500 stands for zero in the data rows.
Here are some points, each followed by its number:
655;620;551;560;484;424;439;406;355;311;266;264;250;185;188;226;209;235;276;325 0
561;559;545;552;505;511;537;527;516;546;487;492;471;509;446;521;511;556;532;529 1
566;531;535;561;538;598;510;539;494;446;504;453;478;471;500;510;553;533;572;553 2
498;545;543;537;498;562;525;462;505;477;497;442;485;486;453;506;529;505;534;534 3
488;521;451;495;496;505;435;468;438;457;465;457;480;427;458;468;474;440;567;504 4
491;551;490;505;491;496;482;400;464;442;438;398;409;393;411;464;437;434;410;519 5
564;526;546;496;484;486;486;470;405;428;431;360;390;386;401;374;407;441;422;450 6
562;549;582;505;498;529;512;480;445;414;397;353;362;316;356;316;388;348;356;429 7
563;606;540;570;490;476;449;451;422;372;281;337;313;267;279;320;287;347;343;379 8
562;573;584;525;555;584;595;627;650;657;673;702;648;658;637;598;669;581;570;493 9
600;573;588;571;578;574;588;614;584;705;678;666;708;685;646;644;605;593;511;526 10
573;626;588;562;571;597;597;606;607;681;708;656;662;667;601;603;577;558;522;512 11
552;535;583;579;569;608;563;608;628;643;598;658;632;655;615;603;572;532;502;496 12
591;552;590;551;607;594;596;608;622;661;630;648;664;616;599;626;551;536;481;475 13
598;579;582;560;579;550;562;587;608;621;623;614;600;651;579;581;566;448;500;479 14
572;569;521;597;577;587;595;534;661;613;603;607;571;588;557;566;512;502;477;516 15
543;541;521;557;546;556;572;561;608;574;573;602;599;589;538;527;548;544;524;450 16
552;554;581;565;565;562;600;578;555;579;582;598;550;571;570;571;512;508;516;474 17
622;622;606;587;571;577;639;588;587;582;619;600;604;548;554;508;565;470;507;462 18
624;633;555;628;597;645;617;599;587;632;577;588;575;583;580;542;549;474;503;494 19
662;596;637;591;598;614;645;595;578;604;584;607;563;595;591;550;521;532;488;496 20
640;587;592;608;590;618;592;602;606;604;589;556;554;577;552;533;520;509;507;492 21
594;589;595;601;595;607;607;573;618;611;615;579;569;579;564;523;516;550;504;499 22
656;581;577;602;587;573;597;592;610;568;628;611;588;552;565;525;536;532;492;516 23
687;689;654;657;639;626;616;611;575;590;631;621;590;576;538;534;534;511;527;491 24
664;661;577;634;646;652;628;598;602;594;608;582;573;599;533;523;514;530;477;460 25
643;605;621;613;611;617;574;637;605;581;578;591;584;615;582;548;567;498;498;472 26
634;621;588;561;558;545;565;566;599;620;609;642;549;584;570;533;511;547;453;418 27
622;565;567;531;538;514;521;540;558;621;591;566;601;602;524;483;547;548;450;444 28
591;529;611;557;513;583;558;545;610;580;577;578;535;536;568;509;559;479;468;416 29
589;617;586;555;561;555;551;566;632;614;568;565;580;574;557;584;498;487;414;421 30
578;573;615;550;582;581;540;579;600;572;627;579;567;591;536;501;497;493;455;430 31
572;576;558;541;551;551;567;552;568;595;615;585;590;572;550;520;504;463;442;449 32
644;700;685;647;623;608;609;612;513;562;571;494;500;493;475;543;540;543;524;554 33
610;602;653;578;676;613;584;618;565;613;528;536;553;528;563;570;560;548;495;546 34
622;641;593;607;590;596;569;606;568;610;559;555;540;568;547;565;537;541;522;518 35
729;694;662;672;634;642;544;483;438;363;308;306;307;282;299;271;258;372;338;415 36
602;623;568;524;538;469;471;551;523;537;535;545;536;491;512;478;507;455;445;419 37
628;576;572;518;524;535;519;542;527;518;514;537;539;468;531;486;486;426;399;428 38
657;645;566;645;530;561;544;603;557;519;529;558;496;528;518;499;491;519;479;436 39
628;627;556;572;594;569;540;542;533;549;545;516;533;511;515;508;501;462;460;435 40
601;612;542;575;524;555;559;505;508;528;524;575;511;555;513;524;488;492;479;481 41
641;603;596;581;527;536;534;566;524;571;564;555;554;515;536;503;486;444;426;424 42
669;608;636;564;577;551;583;580;590;556;515;547;507;512;524;478;476;512;498;443 43
688;610;604;604;569;574;548;559;544;544;565;510;541;485;549;574;502;536;533;444 44
673;647;633;609;563;570;561;523;544;546;551;505;515;500;532;509;482;473;467;489 45
613;644;618;613;575;588;563;537;527;489;420;419;444;407;406;432;408;447;457;450 46
673;698;650;634;644;633;590;507;484;517;466;363;416;406;394;414;380;398;418;412 47
726;694;704;674;628;632;537;520;460;478;406;394;350;345;415;379;361;330;373;361 48
762;732;717;704;628;608;591;563;484;447;435;421;351;362;317;287;352;339;396;403 49
804;815;750;735;694;652;580;578;449;431;415;350;316;291;272;317;329;290;387;361 50
739;744;704;710;663;626;580;552;503;421;403;349;346;324;323;340;344;377;368;417 51
674;676;681;636;632;618;568;548;457;532;417;348;382;335;382;361;327;390;428;426 52
679;698;670;682;613;615;528;473;490;471;388;388;375;316;365;373;359;363;433;451 53
595;601;646;583;587;568;598;552;572;581;593;533;539;529;573;520;535;515;489;529 54
612;566;561;651;562;572;604;546;517;549;556;522;566;515;516;548;517;552;549;499 55
700;687;646;576;553;496;456;384;382;325;265;272;215;226;186;197;215;236;269;312 56
635;638;584;599;554;487;436;431;384;350;324;322;281;265;239;252;247;262;339;353 57
531;553;574;526;507;465;410;427;381;381;363;317;310;302;335;331;311;349;379;411 58
357;372;394;446;430;511;550;488;509;531;556;580;604;576;665;646;716;702;725;696 59
426;472;430;463;502;537;504;592;551;536;558;615;609;622;656;616;650;632;658;598 60
413;406;420;495;478;500;496;527;571;522;570;575;645;649;642;617;626;614;649;608 61
395;440;434;454;516;511;486;580;543;524;568;627;598;580;620;575;623;624;615;578 62
364;401;408;433;443;493;538;517;556;558;513;543;575;615;622;590;592;593;619;541 63
489;416;371;436;443;439;449;527;495;484;475;526;498;495;478;481;464;448;464;408 64
433;433;446;443;424;401;390;423;454;450;460;444;446;404;446;433;374;343;404;405 65
480;479;417;451;456;458;489;433;428;454;457;397;440;438;415;387;392;317;375;409 66
466;438;503;440;449;440;478;419;431;450;465;425;387;425;412;366;403;383;386;352 67
475;454;467;424;421;418;439;448;451;442;415;431;394;409;357;394;354;377;388;420 68
419;453;452;465;468;488;572;506;567;562;527;557;531;574;616;629;557;571;572;533 69
426;449;462;504;487;548;508;525;514;534;565;551;558;568;573;556;556;546;603;590 70
451;399;462;440;518;482;532;506;536;535;539;531;546;587;552;544;583;553;538;565 71
446;421;402;505;496;448;506;508;518;550;550;526;505;527;523;532;522;518;491;473 72
342;372;381;413;378;415;442;430;455;472;472;527;546;523;517;560;558;505;567;566 73
447;412;432;466;457;470;490;507;429;505;492;486;548;568;592;551;611;610;566;638 74
392;397;419;407;444;427;452;467;492;454;475;467;489;524;537;548;577;617;627;584 75
568;595;545;555;585;535;593;529;555;560;517;470;524;536;457;484;480;459;448;432 76
438;475;450;415;443;386;439;395;411;403;416;397;411;364;370;340;357;344;332;337 77
495;464;434;465;434;417;422;429;402;460;405;423;346;380;400;400;340;361;334;326 78
446;469;443;437;447;445;392;396;379;356;414;394;411;411;382;343;345;326;357;316 79
504;455;441;401;407;430;430;419;428;396;423;455;406;425;365;420;359;348;359;342 80
487;468;430;425;474;447;402;433;452;401;417;463;408;413;372;366;354;376;383;326 81
477;465;419;397;418;364;368;346;348;431;380;386;391;404;359;354;331;381;338;309 82
494;426;401;415;409;398;408;364;386;388;373;377;403;354;352;329;280;357;287;301 83
587;568;510;498;485;442;482;473;442;471;452;408;423;458;463;440;433;409;388;377 84
554;555;550;482;452;479;486;435;460;405;442;474;437;426;410;416;407;393;411;361 85
577;519;504;474;472;477;399;454;438;437;448;402;457;407;452;403;432;385;352;357 86
559;543;460;528;453;496;438;465;434;410;471;486;432;472;453;408;432;379;349;389 87
491;493;499;416;483;452;508;479;433;462;455;432;479;426;445;426;415;392;373;427 88
548;516;487;473;467;427;459;439;491;493;475;474;427;434;452;422;437;418;442;412 89
586;501;513;467;504;440;440;410;457;424;430;464;482;429;469;464;370;438;408;410 90
460;392;446;462;465;392;441;435;431;434;414;427;418;390;434;391;470;398;427;437 91
379;439;408;454;442;416;466;434;451;433;463;438;446;429;432;429;466;448;441;466 92
399;400;440;461;419;464;430;461;446;465;491;472;484;444;424;479;477;476;457;467 93
433;438;443;438;458;466;495;430;471;491;448;505;473;570;533;541;582;598;669;679 94
473;419;438;411;429;499;470;478;475;482;512;516;528;507;572;564;601;623;669;654 95
456;469;474;451;447;485;457;483;503;458;523;487;475;509;507;514;511;478;513;475 96
471;473;455;453;464;478;452;484;464;499;498;495;491;508;479;485;505;481;502;530 97
427;419;409;427;459;478;464;491;489;498;513;491;516;524;527;531;540;522;514;540 98
412;434;435;440;459;403;477;488;522;492;514;525;536;524;546;551;511;549;505;490 99
418;466;421;442;416;453;432;455;445;475;493;530;552;546;489;550;529;518;500;514 100
430;434;441;418;417;442;446;483;497;451;470;535;477;490;489;527;536;520;548;506 101
367;353;377;374;389;351;413;436;426;474;470;468;506;493;498;557;478;533;504;483 102
271;283;230;240;265;252;274;333;320;379;349;460;487;505;519;562;593;659;703;675 103
272;283;240;284;274;301;261;271;335;307;370;389;450;515;565;594;645;660;737;735 104
335;332;363;353;308;357;327;357;405;386;424;438;470;473;529;567;626;675;704;718 105
417;399;380;418;382;372;350;367;369;318;343;397;428;447;496;526;562;596;687;654 106
419;373;375;396;367;324;341;355;360;300;324;399;440;473;513;519;572;578;662;705 107
386;360;395;365;374;343;388;337;378;367;412;411;442;448;527;603;595;638;676;684 108
358;391;382;396;400;388;377;413;417;446;438;471;567;551;531;598;651;671;652;698 109
272;237;274;261;245;274;288;338;316;313;406;439;525;480;570;621;695;700;774;784 110
242;252;242;236;260;260;265;307;332;305;367;433;444;529;565;649;656;639;699;726 111
199;227;241;192;241;272;265;285;329;355;359;461;457;544;579;601;616;650;674;706 112
173;247;214;185;217;270;275;266;343;384;423;476;527;541;582;591;653;694;647;709 113
172;211;205;198;273;234;276;287;371;399;425;461;506;562;590;557;605;624;633;584 114
211;246;180;249;250;270;288;308;363;435;497;483;500;556;547;581;581;564;571;518 115
243;278;223;221;245;275;305;347;408;438;472;509;557;620;591;574;598;591;543;526 116
280;230;252;240;271;283;319;335;397;439;497;537;479;517;590;581;549;525;578;550 117
253;233;265;223;284;265;309;412;393;418;463;550;482;490;525;510;495;499;523;527 118
274;280;265;287;294;331;365;374;395;399;495;473;518;568;560;565;548;545;523;529 119
284;216;285;248;292;351;378;390;393;392;417;479;514;477;586;543;518;569;499;541 120
366;385;400;374;409;391;418;414;458;428;424;392;458;501;488;537;491;519;481;571 121
404;380;358;371;383;431;433;458;451;431;469;495;465;506;486;497;539;541;542;568 122
334;356;399;428;421;417;454;408;429;463;445;453;490;487;500;511;530;533;558;566 123
411;452;476;493;468;467;461;496;483;468;454;509;453;497;514;563;529;537;545;538 124
435;466;442;456;459;459;448;452;501;481;492;505;473;480;493;527;498;522;571;546 125
462;467;492;486;447;469;496;540;509;563;509;525;542;581;534;565;578;580;643;640 126
437;470;458;489;517;505;495;529;505;520;551;546;538;598;517;593;627;624;620;611 127
453;481;464;482;486;476;527;501;547;531;524;555;522;588;562;595;634;668;667;656 128
456;518;516;534;475;476;490;538;516;556;518;520;535;563;556;603;571;591;556;609 129
482;449;467;512;471;496;509;485;502;521;504;511;565;515;545;557;517;536;570;524 130
490;505;493;475;464;480;455;480;488;500;510;520;535;538;547;508;497;495;532;500 131
484;513;529;509;493;530;551;520;570;527;511;526;502;515;523;508;522;501;489;496 132
524;534;531;501;507;526;493;495;524;487;488;495;447;502;487;497;551;502;517;461 133
461;508;595;546;520;561;528;546;550;510;512;481;502;550;499;482;500;486;483;503 134
546;552;550;559;563;544;527;544;569;506;562;510;498;520;508;486;480;490;464;479 135
532;526;566;546;497;532;557;559;498;489;520;509;547;485;505;528;474;496;503;481 136
553;551;488;549;576;577;558;566;531;548;504;520;515;530;451;520;516;522;466;518 137
521;531;568;529;586;511;556;527;556;551;537;517;480;521;513;500;496;491;451;428 138
576;523;569;590;585;546;517;514;510;546;486;461;460;445;495;492;483;440;442;427 139
583;571;582;571;577;531;529;515;554;475;459;451;452;425;453;459;420;406;407;417 140
531;561;598;558;585;600;551;537;535;463;501;410;430;414;440;419;344;387;383;412 141
556;544;570;599;604;563;535;537;460;477;454;471;429;381;417;367;349;329;321;357 142
514;555;537;561;558;537;549;462;515;468;478;437;420;423;383;361;349;345;376;326 143
520;526;531;565;545;475;523;515;526;448;442;432;430;407;359;365;330;324;356;349 144
557;543;551;595;548;561;533;492;534;505;457;404;438;359;344;333;352;295;325;311 145
564;544;547;530;589;513;518;539;493;465;449;422;417;362;380;340;342;335;274;358 146
566;546;587;543;560;564;560;510;483;502;437;399;423;358;389;398;343;309;339;301 147
597;573;570;566;582;543;550;499;500;496;477;422;408;428;355;377;331;333;315;361 148
New points follow, each followed by the numbers of its five nearest points above, smallest number first.
391;381;362;480;432;414;407;420;421;429;431;438;387;438;479;488;531;569;614;609 75 106 121 122 123
656;695;658;674;669;595;600;571;552;502;515;515;445;500;484;545;524;557;584;618 33 34 35 45 55
483;545;487;488;490;550;516;519;504;476;464;490;465;455;423;478;449;386;388;400 85 87 88 89 140
531;557;554;502;543;557;592;603;638;592;685;642;680;666;650;640;627;595;538;511 9 10 11 12 13
596;613;561;576;570;553;594;548;572;503;520;508;496;485;497;476;499;501;497;515 40 41 43 76 135
512;504;542;514;502;524;459;477;496;453;417;418;398;389;404;291;297;319;236;288 143 144 145 146 147
512;489;484;462;520;480;501;490;501;530;557;548;567;579;597;620;635;658;673;667 60 95 126 127 128
467;534;486;490;500;561;518;557;601;585;532;526;508;541;463;485;473;494;464;502 132 134 135 137 138
389;420;421;412;471;472;480;493;496;514;509;538;564;596;516;521;551;519;541;563 70 71 98 99 100
479;546;514;519;517;480;465;438;462;376;416;354;388;372;379;431;440;446;528;508 4 5 6 85 89
491;525;505;524;574;562;529;601;582;587;621;621;613;599;610;653;614;596;605;604 12 60 62 70 127
459;467;437;502;498;532;476;460;481;475;476;499;463;463;456;499;464;478;479;511 4 93 96 97 125
331;349;364;330;385;428;418;438;526;495;510;564;507;559;535;584;509;534;537;538 73 98 99 102 122
540;540;544;513;575;535;502;536;545;476;513;463;473;490;439;434;455;384;423;420 76 135 139 140 141
658;657;682;647;642;615;558;557;537;523;458;467;483;469;465;492;533;565;563;563 33 34 43 44 45
449;425;427;446;425;484;418;384;439;389;319;374;363;345;366;375;338;383;388;437 68 77 78 79 81
509;498;523;528;503;485;535;510;482;526;442;516;481;536;448;467;459;497;468;424 1 132 133 136 138
491;521;462;456;476;473;503;460;458;495;493;509;476;487;516;492;542;489;509;526 96 97 125 131 133
503;503;484;477;462;473;491;467;451;429;418;367;408;370;405;403;394;407;396;452 5 6 66 68 88
407;377;425;428;447;451;470;478;484;496;518;448;490;468;464;444;403;370;388;310 64 65 66 67 88
624;530;493;446;464;329;316;259;250;184;201;159;177;178;201;176;200;257;257;263 0 8 56 57 58
471;456;489;519;497;470;490;465;474;485;481;463;462;440;431;477;402;385;333;359 66 67 87 88 89
620;572;564;529;524;476;382;310;297;243;181;164;193;171;189;183;231;285;369;474 0 8 56 57 58
648;701;622;604;605;553;548;474;484;495;468;486;429;428;474;458;429;490;443;539 40 45 46 47 140
648;608;597;596;574;584;578;547;534;575;539;532;545;574;514;549;573;550;539;570 21 34 35 54 55
506;557;543;551;554;553;516;548;555;530;523;497;499;449;498;434;382;404;420;405 38 135 139 140 141
562;518;488;497;544;549;541;542;520;524;433;463;430;452;443;425;410;359;367;402 84 140 141 143 144
614;644;638;633;542;492;524;510;524;527;471;472;458;482;526;491;506;565;547;582 1 2 41 45 55
602;550;597;554;593;605;573;595;637;686;704;687;721;696;676;634;625;607;581;570 9 10 11 12 13
400;431;523;481;527;489;526;485;478;512;473;469;477;470;519;515;513;523;503;529 96 97 98 124 125
393;386;415;467;447;392;484;443;496;495;514;528;552;566;581;539;575;570;531;520 71 73 98 99 100
515;492;473;488;481;489;476;470;467;492;489;443;481;486;433;490;501;499;529;482 3 4 96 97 133
351;339;380;311;374;368;413;438;444;475;442;476;525;477;480;535;519;499;543;528 73 102 121 122 123
485;472;484;512;535;534;529;560;548;556;535;530;581;592;592;570;621;564;585;535 69 70 71 127 129
470;479;451;493;522;432;508;514;448;532;460;482;471;487;492;497;457;540;490;532 72 97 124 125 131
544;539;565;573;547;559;507;521;463;419;482;430;411;427;454;456;494;548;560;563 1 2 3 4 133
242;284;275;313;340;383;360;404;458;507;463;533;575;612;616;670;690;708;723;671 59 105 109 113 116
559;523;604;614;567;624;552;578;515;506;535;499;465;418;483;418;375;401;411;397 46 139 140 141 142
608;565;586;508;585;496;493;497;472;510;526;467;469;512;453;462;475;460;462;474 37 76 135 138 139
443;500;496;498;485;485;501;502;489;505;504;465;481;445;410;375;420;380;378;398 66 67 87 88 89
482;523;503;524;542;524;545;514;552;594;583;581;618;607;608;547;560;516;503;548 15 16 17 32 70
543;527;514;524;563;519;519;451;487;484;426;411;431;384;396;352;370;409;359;356 143 144 146 147 148
478;551;500;501;517;464;474;485;524;532;545;432;499;524;539;493;528;568;560;522 3 130 131 132 133
477;461;553;533;494;511;536;554;550;575;551;562;552;590;676;649;668;691;707;676 60 61 126 127 128
584;586;543;566;562;527;534;554;505;536;556;567;550;548;545;548;532;556;584;563 1 17 35 41 55
477;510;462;466;466;475;475;421;499;416;392;401;374;409;365;324;397;409;390;429 6 66 67 68 81
495;523;441;486;496;500;514;477;498;403;399;395;416;403;386;432;383;454;423;499 5 6 68 88 89
535;477;503;451;531;487;510;487;563;531;479;486;509;482;515;499;509;518;462;518 96 97 131 132 133
410;411;491;438;448;427;457;435;492;468;456;467;481;472;498;470;472;530;539;569 97 101 123 124 125
633;591;523;514;464;458;461;410;325;232;204;182;170;174;153;188;176;219;290;371 0 8 56 57 58
454;435;437;445;421;468;418;445;457;484;457;504;441;471;461;461;491;438;492;458 64 92 93 96 97
536;538;522;456;437;428;414;391;404;381;383;374;413;434;410;479;492;508;481;516 4 5 6 89 90
574;440;507;474;510;534;516;478;477;538;468;469;481;471;377;375;432;390;349;374 84 86 88 89 143
484;494;496;498;498;464;457;488;460;376;385;385;392;370;437;367;440;445;478;425 5 6 85 89 91
477;505;528;540;514;560;516;527;505;548;539;526;534;539;498;536;546;589;530;602 1 70 129 130 132
564;513;549;538;566;522;491;498;457;385;480;469;400;405;410;351;349;338;274;363 142 143 144 146 148
381;372;375;356;394;425;389;431;441;452;445;456;471;523;487;535;565;531;557;553 73 102 121 122 123
392;421;423;483;489;518;461;517;515;503;538;520;528;528;530;514;543;506;559;551 70 71 72 98 130
631;619;623;590;581;548;548;483;518;472;492;480;477;503;543;476;519;525;524;551 1 2 41 45 135
559;523;549;539;530;572;527;495;526;485;497;449;455;472;455;378;373;362;366;347 140 141 142 143 148
542;505;458;488;531;544;551;602;564;578;680;654;660;658;640;690;638;660;605;660 9 10 60 61 62
395;415;463;430;420;437;419;450;443;438;466;462;498;443;444;483;473;465;510;492 92 93 96 97 101
473;541;471;551;534;522;508;530;530;562;544;536;560;499;517;533;483;488;479;455 132 135 136 137 138
545;545;520;545;515;600;545;621;611;630;658;667;684;686;696;638;696;660;670;600 9 10 11 12 60
439;412;467;464;436;506;481;450;525;501;489;526;499;526;526;526;444;500;463;474 96 97 98 99 131
537;549;583;536;518;533;507;510;488;400;416;424;440;472;466;406;460;474;445;458 6 84 85 133 140
636;673;631;660;592;619;578;563;497;532;529;500;490;519;488;555;538;576;563;622 33 34 35 54 55
513;533;507;559;558;570;589;580;579;585;594;616;582;628;563;538;547;567;592;544 12 15 16 17 22
510;487;505;539;512;491;499;519;530;498;546;537;602;583;608;613;673;678;649;637 60 61 127 128 129
513;475;488;517;529;503;545;514;521;555;529;541;512;488;493;474;477;497;430;419 72 132 135 136 138
715;704;671;625;584;571;558;555;512;470;451;475;496;488;477;533;524;550;538;572 33 39 43 44 45
476;439;452;501;459;468;462;473;455;497;476;506;492;457;463;477;456;481;499;481 4 93 96 97 125
498;535;521;499;509;502;491;490;523;531;516;567;544;609;646;695;661;697;717;792 59 60 126 127 128
597;573;578;506;450;416;393;314;255;226;177;154;79;131;116;116;188;195;265;328 0 8 56 57 58
562;559;552;535;591;559;625;627;652;668;639;670;666;646;592;599;559;611;504;477 9 10 11 12 13
447;500;487;477;526;504;537;497;546;502;507;481;491;500;503;452;498;476;470;533 96 97 132 133 134
530;584;502;512;456;425;374;305;298;243;219;170;164;182;227;222;290;368;423;487 0 8 56 57 58
637;584;624;548;558;591;525;578;577;571;599;639;636;565;597;599;549;549;522;528 12 13 20 23 26
382;439;475;469;440;455;475;413;459;437;418;431;424;391;429;403;460;438;435;457 65 67 91 92 93
600;583;578;665;558;586;563;572;522;533;528;487;531;549;521;543;568;534;527;545 21 35 44 54 55
576;538;465;481;458;525;440;483;537;482;524;457;487;499;495;426;468;449;418;370 84 86 87 89 133
327;408;416;386;426;418;400;392;448;400;408;433;423;383;434;417;423;416;501;476 65 91 92 93 121
732;730;664;666;639;615;637;597;612;651;562;609;578;603;576;557;603;546;550;564 19 20 24 25 35
526;548;522;551;509;520;554;531;519;572;542;573;571;560;563;576;555;588;549;573 16 17 70 129 130
407;407;398;474;415;462;441;464;438;470;461;519;458;448;482;411;473;484;496;486 64 92 93 97 101
581;567;590;540;541;529;562;515;550;540;586;533;512;557;494;464;455;477;486;464 40 41 76 135 138
462;471;489;470;477;498;489;503;493;532;505;544;539;577;540;605;571;580;622;664 70 126 127 128 129
468;454;476;482;472;540;468;497;455;483;502;477;471;510;527;495;496;522;544;558 96 97 124 125 131
526;504;501;530;464;488;524;484;457;459;422;380;370;373;380;378;422;412;425;457 5 6 7 84 85
701;693;696;600;640;583;537;544;513;474;459;471;445;485;468;516;546;541;596;599 2 33 43 44 45
710;679;619;568;581;556;544;506;495;505;512;500;493;464;519;527;492;524;565;559 33 40 43 44 45
575;585;651;585;593;610;597;616;617;590;622;581;608;559;569;557;515;534;536;502 20 21 22 23 26
578;545;583;606;593;565;561;545;562;539;535;514;498;467;496;519;500;513;497;511 40 55 135 137 138
597;530;561;511;553;513;578;575;572;582;565;589;552;571;591;557;532;559;520;490 16 17 23 28 32
493;548;564;528;506;566;490;453;488;514;514;520;500;483;479;516;560;508;555;542 1 2 3 132 133
554;547;513;549;567;511;510;518;507;499;479;464;467;447;399;439;445;382;379;380 84 139 140 143 144
448;505;506;527;505;548;536;572;539;547;583;567;569;531;574;499;558;535;503;501 16 70 130 132 134
350;317;335;353;345;383;416;361;440;440;413;455;471;432;488;551;501;471;533;503 73 102 121 122 123
495;481;497;500;511;526;528;523;535;502;535;589;555;516;528;521;541;592;576;595 70 71 127 129 130
541;479;536;536;460;506;493;458;466;451;464;437;409;377;392;453;469;456;470;488 4 5 6 85 89
674;663;640;642;543;464;494;383;365;373;317;237;191;164;140;131;216;206;229;298 0 8 36 56 57
631;616;602;574;576;579;634;637;666;727;702;753;751;682;696;652;626;600;555;534 9 10 11 12 13
572;587;612;634;627;635;618;635;629;656;670;561;592;567;589;600;558;575;492;495 13 20 21 22 26
454;423;507;499;502;475;525;542;508;523;504;472;502;482;474;469;480;448;508;525 96 97 131 132 134
429;478;460;450;439;451;436;434;451;446;431;495;468;505;460;489;501;538;540;580 97 100 101 124 125
545;576;556;543;523;519;550;519;519;488;484;466;494;513;494;510;520;524;508;530 1 3 132 133 136
324;347;351;391;373;373;408;388;410;423;458;468;516;544;545;565;607;633;635;644 73 75 105 108 109
519;529;562;503;568;492;495;500;494;490;457;515;461;432;431;477;455;469;510;475 3 4 133 136 139
629;663;599;598;553;560;527;504;505;516;454;433;427;479;452;480;470;522;488;449 40 45 46 139 140
530;540;537;555;499;463;500;469;484;469;496;458;494;459;491;497;465;498;530;532 1 3 4 133 136
263;301;308;330;363;337;352;434;432;445;496;532;527;570;552;578;582;572;570;576 73 116 117 119 120
500;495;523;482;543;535;564;612;622;645;641;657;643;688;663;643;618;638;559;498 9 10 11 12 13
551;600;566;554;548;573;577;515;549;498;506;457;509;489;512;525;476;508;464;481 40 76 135 136 138
576;589;578;608;536;562;514;528;503;524;543;481;502;524;508;477;505;506;508;512 1 40 41 135 136
492;530;495;501;513;533;460;467;482;485;459;502;474;450;492;506;536;477;513;453 3 4 96 97 133
564;560;605;603;599;574;584;638;656;706;655;693;695;669;639;677;637;638;556;534 9 10 11 12 13
578;546;569;601;543;553;558;509;535;510;522;484;537;525;499;488;504;529;486;470 41 55 76 135 136
521;521;504;528;458;532;492;521;441;443;474;447;447;419;437;409;476;436;488;487 3 4 5 6 89
696;694;626;633;617;577;544;540;556;566;547;600;550;514;475;538;509;489;455;476 39 40 43 44 45
605;586;601;602;553;590;624;597;582;579;559;566;557;583;595;624;612;609;602;573 17 20 22 34 35
365;348;373;354;379;432;422;454;459;486;459;584;511;552;558;547;544;554;569;522 73 101 102 122 123
393;424;490;436;454;480;506;584;548;526;626;632;638;603;647;582;593;563;515;511 61 62 63 69 71
514;456;466;467;412;408;416;375;397;361;372;339;429;378;422;426;433;437;414;469 5 6 65 68 91
576;481;539;508;527;522;416;456;473;431;431;419;425;373;379;368;384;334;389;351 7 85 86 143 144
479;515;481;531;529;533;521;509;508;518;577;564;569;600;627;657;639;677;695;751 60 61 126 127 128
551;546;551;551;529;544;554;507;541;525;548;565;591;602;652;664;703;695;728;741 60 61 126 127 128
440;409;363;390;432;424;414;443;436;461;468;441;441;450;487;458;504;479;508;527 92 93 121 122 123
509;507;475;500;519;477;466;470;441;486;440;447;479;427;427;438;453;394;485;490 4 5 88 89 97
524;543;545;550;555;554;554;539;571;528;540;535;537;510;589;574;545;555;581;605 17 55 70 129 132
460;409;429;472;448;494;481;534;505;529;510;533;523;506;435;417;404;383;350;334 64 66 87 88 89
486;485;505;534;486;480;469;427;433;447;419;431;382;407;421;396;437;427;441;489 5 6 88 89 91
503;478;448;419;473;448;427;494;448;422;501;481;432;457;467;429;463;477;470;493 4 89 93 96 97
355;426;388;375;454;477;416;478;484;525;466;463;498;446;469;415;400;345;349;373 64 65 66 88 92
443;487;491;514;459;540;521;512;451;465;499;460;516;487;472;528;528;523;529;545 3 96 97 124 130
483;475;493;495;490;468;513;463;515;483;516;502;582;563;616;629;681;700;727;740 59 95 126 127 128
436;499;510;547;543;532;592;538;536;522;536;534;564;542;556;522;616;578;610;604 70 71 126 127 129
447;483;441;447;468;477;482;512;482;493;451;476;482;411;452;433;387;383;325;320 65 66 67 81 88
488;475;426;473;490;524;503;566;447;493;531;549;540;547;584;524;573;559;538;567 70 71 74 98 130
403;376;337;425;394;410;414;436;393;430;440;413;435;382;441;434;460;461;494;537 91 92 93 121 122
532;608;604;567;596;545;533;557;522;503;516;502;498;443;504;498;475;531;481;496 40 135 136 138 139
428;435;461;420;469;447;479;480;452;462;502;518;552;546;596;614;607;694;691;631 74 75 94 95 128
497;514;475;498;534;500;522;488;483;490;465;455;522;426;405;387;389;378;424;385 85 88 89 143 144
648;648;667;639;687;681;588;595;527;519;533;498;517;544;482;570;564;628;649;659 24 33 34 35 55
444;454;474;517;493;491;467;539;465;530;490;516;503;485;460;500;481;491;506;514 96 97 124 125 131
520;522;548;515;530;535;561;547;565;549;536;516;546;536;556;526;553;530;530;535 16 132 134 135 136
440;367;392;413;413;425;426;466;410;450;492;486;468;484;518;504;493;543;532;569 98 101 102 122 123
564;555;594;563;580;593;573;548;549;480;533;481;538;502;528;507;526;512;498;533 2 54 135 136 137
537;532;560;559;505;532;510;531;541;545;510;515;556;543;558;560;562;518;571;558 1 129 130 132 136
759;762;678;697;628;619;628;604;621;568;591;596;563;602;543;558;547;563;579;544 20 24 25 33 35
494;472;469;537;477;439;466;421;384;412;437;405;393;354;378;439;448;469;479;487 4 5 6 91 92
367;417;430;438;440;431;479;470;459;439;412;434;442;440;479;456;487;431;499;487 91 92 93 121 123
532;555;545;503;528;511;506;539;503;477;459;443;414;470;453;440;469;474;494;456 1 3 133 139 140
611;620;625;572;598;580;526;522;540;531;534;481;486;520;526;515;498;509;516;549 40 44 45 54 135
697;698;670;640;663;595;605;535;560;546;527;511;510;504;588;581;541;569;580;610 33 34 35 44 54
517;541;504;498;523;521;488;552;536;544;573;558;526;539;559;534;524;527;555;505 16 130 131 132 135
512;528;482;482;519;515;528;537;530;563;527;537;584;539;524;506;537;511;475;475 131 132 136 137 138
373;413;399;416;418;465;490;488;516;553;512;504;543;471;470;453;435;387;367;344 64 65 88 92 93
448;466;464;495;489;469;514;570;532;550;549;496;502;498;453;438;418;419;383;360 64 72 88 89 138
495;517;517;514;527;499;511;553;511;531;501;538;489;509;513;472;485;457;431;383 37 132 133 135 138
559;531;549;535;525;534;515;518;531;533;570;616;543;558;608;588;604;626;611;624 70 126 127 128 129
679;695;681;644;636;638;615;630;618;638;593;587;591;532;610;588;589;537;566;517 19 20 24 26 35
